Where one turn sends some rows of the set: a few examples, then the rows asked
Dilo: [-0.46, -0.13,  1.96,  0.57, -1.10, -0.05, -1.75, -0.62,  2.60, -1.09,
  0.79,  1.83, -2.02, -0.37,  2.10, -0.31,  1.52, -1.47,  0.90,  2.32,
  0.76, -0.36,  0.19,  1.15, -0.99, -0.76, -1.34]
feduk: [ 0.32, -1.37,  1.18, -1.13, -1.02,  1.45, -0.38,  1.09, -0.41, -1.16,
 -1.14, -1.00, -3.85, -1.44, -0.03, -1.59, -0.62,  0.19,  0.02,  0.34,
  0.42,  1.99, -1.82,  0.70, -0.48,  0.57, -1.85]
mes: [-0.29, -0.40,  0.93, -0.44, -0.71, -0.08,  0.30,  1.10, -0.41,  3.52,
 -0.63,  0.74,  1.98,  0.92, -1.59,  0.45, -0.74,  1.74, -0.34,  1.92,
  0.36, -0.78, -0.66,  1.81,  1.36,  2.18,  1.39]
dise: [ 2.79, -1.71, -1.84, -0.34, -2.24, -0.14,  2.11, -1.90, -0.08,  1.21,
 -0.69,  0.95,  0.01,  0.02,  0.79, -0.41, -0.24,  1.09, -0.55, -1.57,
 -1.11,  0.78,  0.27,  0.83, -1.23,  2.11, -1.02]
Kot: [-2.63, -1.29,  0.08,  0.54,  0.82, -2.28, -0.96, -0.71,  0.66,  1.86,
  2.26,  1.74, -1.23,  0.66,  0.51, -0.64,  0.46,  0.74,  0.45,  1.15,
  0.13, -0.34, -2.01, -0.89,  1.82, -0.47, -2.41]
sib: [-1.46, -2.68,  0.40,  1.32,  2.08, -1.94, -0.63, -0.82,  0.46,  1.86,
  2.64,  1.17, -0.50, -0.04, -1.01, -0.62,  0.81,  0.54, -0.01, -0.90,
  0.03, -0.34, -2.00,  0.17,  0.40, -1.00, -1.56]
zepov: [ 2.70, -1.40, -2.37, -0.03, -2.53, -0.66,  2.15, -1.48, -0.49,  0.61,
 -1.33,  0.76,  0.28,  0.14,  0.97,  0.25,  0.15,  1.22,  0.14, -1.41,
 -0.81,  0.45, -0.44,  0.88, -1.23,  2.51, -0.14]
Boma: [-0.09, -0.83,  0.93, -0.18, -0.27, -0.08,  0.22,  0.79, -0.99,  3.48,
 -1.34,  0.89,  2.05,  1.09, -1.50,  0.86, -0.40,  2.13, -0.41,  1.50,
  0.02, -1.62, -1.61,  1.07,  0.97,  2.06,  0.87]
samif: [ 0.11, -1.23,  1.03,  0.50, -2.24, -1.80, -0.58,  0.82,  1.83,  1.05,
 -1.29, -0.24,  0.35,  1.92,  1.76, -1.27,  0.38,  2.49,  1.91, -1.47,
 -0.38, -0.21, -0.11, -1.91,  1.58, -0.94,  0.58]
baz: [ 1.86, -0.51, -0.42,  0.59, -0.43, -0.69,  1.17, -1.72, -0.94, -0.05,
 -2.35, -0.60,  2.11, -1.96,  2.80,  0.21, -0.27,  0.75,  1.15,  1.57,
 -1.14, -1.37,  1.35,  1.80, -0.55,  1.45, -0.70]
sir: [-0.06,  0.82,  0.50,  0.90,  1.28, -0.02,  1.75, -1.93, -0.87,  0.55,
 -0.74, -1.67, -0.76, -1.45, -2.48,  1.44,  0.49, -0.70,  0.64,  0.85,
 -1.01, -1.11, -0.10, -0.09, -0.65,  0.29,  1.35]
dif: [ 0.18, -1.11,  0.03,  0.13, -1.44, -2.41, -1.87,  0.41, -0.43, -0.29,
 -0.32,  1.09,  0.43,  0.04,  3.06, -0.88, -1.00,  1.89,  2.19, -1.25,
 -2.15, -2.74, -0.43,  1.24,  1.74,  0.76, -1.91]
Konir: [-0.63, -0.65,  1.75, -1.35,  1.02,  0.03, -2.16,  0.18, -0.71, -2.18,
 -0.32,  1.68, -2.19,  0.15, -0.29, -0.15, -1.73, -0.49, -0.17,  0.13,
  1.22,  1.01, -0.37,  1.80, -0.20,  1.94,  1.05]
gem: [ 0.25, -1.87, -0.07,  0.07, -0.27, -3.43,  0.56,  1.29,  1.81, -0.12,
  2.05, -1.55,  0.32,  0.97,  1.29, -0.36, -0.53, -0.18,  1.36,  1.16,
 -2.16,  1.73, -0.57,  2.98, -1.33,  0.14, -1.09]
bup: [ 0.49, -0.88, -0.47,  1.40,  1.30, -1.19,  1.60,  0.33, -0.09, -0.11,
  0.19, -2.62, -0.68, -1.86, -2.39,  1.62,  1.20,  0.21,  1.13,  0.23,
 -0.78,  0.32,  0.45,  0.16, -0.57, -0.03,  1.64]
rof: [ 0.21,  0.16,  0.53, -0.93, -1.52,  0.72, -0.33,  2.19, -0.01, -0.05,
 -0.02,  0.79, -3.70, -2.21,  0.31,  0.46,  0.75, -1.28,  1.44,  1.70,
 -1.66, -0.12,  0.71,  1.30, -1.84,  0.27, -1.90]
kub: [-0.73, -1.35,  2.72, -0.13,  0.21,  0.29, -0.43,  1.21,  0.15, -2.01,
 -2.31,  1.38, -1.03,  0.59,  1.44, -0.11,  0.74, -0.73, -0.43,  2.00,
  0.64,  2.22, -0.55,  0.35, -0.20, -1.52, -0.70]
tagap: [-0.32,  0.95,  1.55,  0.06,  1.63,  1.97, -2.36,  0.29, -0.69, -0.29,
  1.63,  0.98, -2.37, -0.88,  0.08, -0.89, -0.35,  0.22,  1.53,  1.60,
  0.25, -1.38,  0.91,  0.52, -1.33,  0.29,  0.18]
Lolo: [ 0.59, -0.74, -1.04, -1.59, -2.17, -2.61,  0.08,  0.58,  0.34, -1.62,
  1.61, -1.42,  0.39,  0.46,  1.54, -0.55, -0.22, -0.13,  2.08,  1.28,
 -2.88,  1.12, -0.42,  1.95, -1.81, -0.15, -0.70]
Tepu: [ 0.12, -1.51,  0.64,  0.32, -1.92, -2.14, -0.78,  0.40,  1.72,  1.61,
 -1.55, -0.52,  0.45,  2.09,  2.59, -1.39, -0.05,  2.72,  2.32, -0.89,
 -0.24, -0.17, -1.07, -1.52,  1.22, -0.05,  0.28]
Keros: [-1.02, -0.39,  0.03,  1.30, -1.01, -0.08,  0.22, -0.01, -0.66,  2.19,
 -1.57,  0.30,  0.65, -2.69,  0.16, -0.33,  0.96,  1.05,  1.52,  1.03,
  0.88, -2.88, -1.74,  1.11,  3.06,  1.31, -1.03]

Keros moves to baz
dise moves to samif
gem moves to sib
And these:
Tepu moves to Boma
tagap moves to rof
feduk moves to kub
sir moves to Lolo

